(in the rows, 128 means zero)
The rows below come in pairs that one turn or mirror swaps. Which row does each named row swap with?
The rows were stretched afterwards, more along some directions than others.
q805: [141 116 126 141 125 133 146 160 134 115 113 112 137 159 138 150 106]
q765: [155 139 123 141 116 167 119 128 137 104 161  97 150 123 151 132 100]
q252: [143 167  86 123 120 140 104 125 123  89 134 128 132 146 148 108 126]
q193: [ 99 141  99 111 127  98 121 120 102 123  99 131 120 136 122  83 131]
q406: [142 128 108 116 125 143 117 148 151 125 100 129 131 139 137 109 109]
q16: [120 148 106 161 129 128 125 136 112  50 126 118 144 163 120 131 104]
q662: [ 93 115 139 103 130 131 138 123 129 144 107 120 124 112 116 133 115]
q540: [128 139 103  99 125 135 101 139 133 120 104 137 131 122 122  96 121]
q361: [155 154 103 134 125 146 119 124 148 119 129 135 136 142 157 116 130]
q309: [137 136 100 103 125 133 107 147 130 116 108 135 130 127 121  95 112]
q580: [159 142 116 138 121 169 119 127 137  92 158 100 151 119 147 135  97]
q789: [101 115 139 108 137 138 141 122 140 142 112 122 127 110 122 134 111]
q739: [101 124 134 128 113 111 127 117  89 170 147 115 133 121 109 108 125]
q823: [133 138 109 139 126 163 114  90 138  99 115 123 144 137 172 125 132]
q47: [130 138  99 101 126 135 102 138 130 115 104 139 133 124 120 100 118]
q983: [ 97 118 114 123 137  88 136 129 108 117 106 125 112 151 101 116 135]
q430: [138 155 105 128 123 151 116 122 127  76 134  92 145 107 140 101 101]
q269: [ 98 128 138 124 114 111 125 115  82 155 148 122 123 130  95 117 132]
q660: [137 133 129 141 118 144 139 131 128 140 165 114 145 122 134 121 105]
q619: [152 140 116 133 120 167 112 127 128  97 155  92 150 119 142 132  96]
q488: [153  92 148 127 120 145 136 121 173 138 133 141 141 116 157 111 128]
q205: [ 96 115 143 107 124  94 132 115  73 157 123 124 111 120  98 128 147]
q409: [129 149 102 121 131 133  99 112 117  99 107 136 134 106 130 126 135]
q736: [145 142 105 139 128 155 118 106 173  94 140 143 150 140 153  94 116]
q435: [165 132 141 138 138 137 151 133 147 137 158 156 124 117 124 146 133]
q532: [129 139 129  94 143 135 151 131 129 138 141 145  99 121 118 153 132]
q703: [ 90 115 145 105 123  95 133 114  80 158 118 125 107 118  97 127 150]
q553: [141 129 111 136 124 163 117  91 143 103 120 125 147 135 173 120 129]
q564: [112  99 155 105 123 115 130 105 112 138 117 123 106 118 120 142 141]
q531: [ 94 125 131 102 135 125 139 130 124 137 106 122 118 111 115 130 113]
q319: [158 124 150 133 137 134 146 132 153 152 157 161 124 115 118 143 137]
q317: [159 135 108 177 139 124 139 135 151 115 143 139 148 148 130 124 119]
q504: [164 125 148 152 134 132 133 129 151 138 156 153 135 107 121 133 124]
q543: [134 134 114 122 109 118 109 139 118  92 139 118 138 131 122 106  97]
q573: [101 117 139 108 130  98 134 108  80 150 122 125 109 114 105 130 149]
q281: [146 141 131 117 144 136 157 139 142 139 143 152 106 124 119 148 132]
q584: [114 107 151 103 131 110 133 112 102 145 116 122 102 112 119 146 147]
q787: [132 123 136 130 120 139 133 113 150 136 116 128 135 130 160 155 120]
q616: [131 155  87 147 125 154 101 100 121  62 114 111 144 148 158 111 115]
q780: [120 130 138 117 129 150 139 123 161 144 105 113 137 103 142 126 118]
q416: [142 134 108 137 127 161 118  93 143 101 119 124 146 129 177 115 129]
q165: [ 88 137 125  88 133 122 139 129 102 139 119 119 106 119 107 140 125]
q769: [137 133 134 101 142 133 157 133 121 149 138 143  98 125 118 162 134]
q115: [171 131 136 150 130 137 125 130 149 131 148 148 136 109 124 140 118]
q163: [159 130 147 132 140 137 151 130 147 140 157 159 121 121 123 152 136]
q649: [ 92 129 131 121 116 103 127 115  74 154 132 111 118 126 102 111 137]
q337: [102 126 112 115 123 105 134 123 125 156 100 142 126 135 137  91 130]
q563: [113 139  87  99 125 118 106 118 105 137  87 110 130 125 134 102 124]

q563 swaps with q736
q252 swaps with q337
q115 swaps with q564
q983 swaps with q317

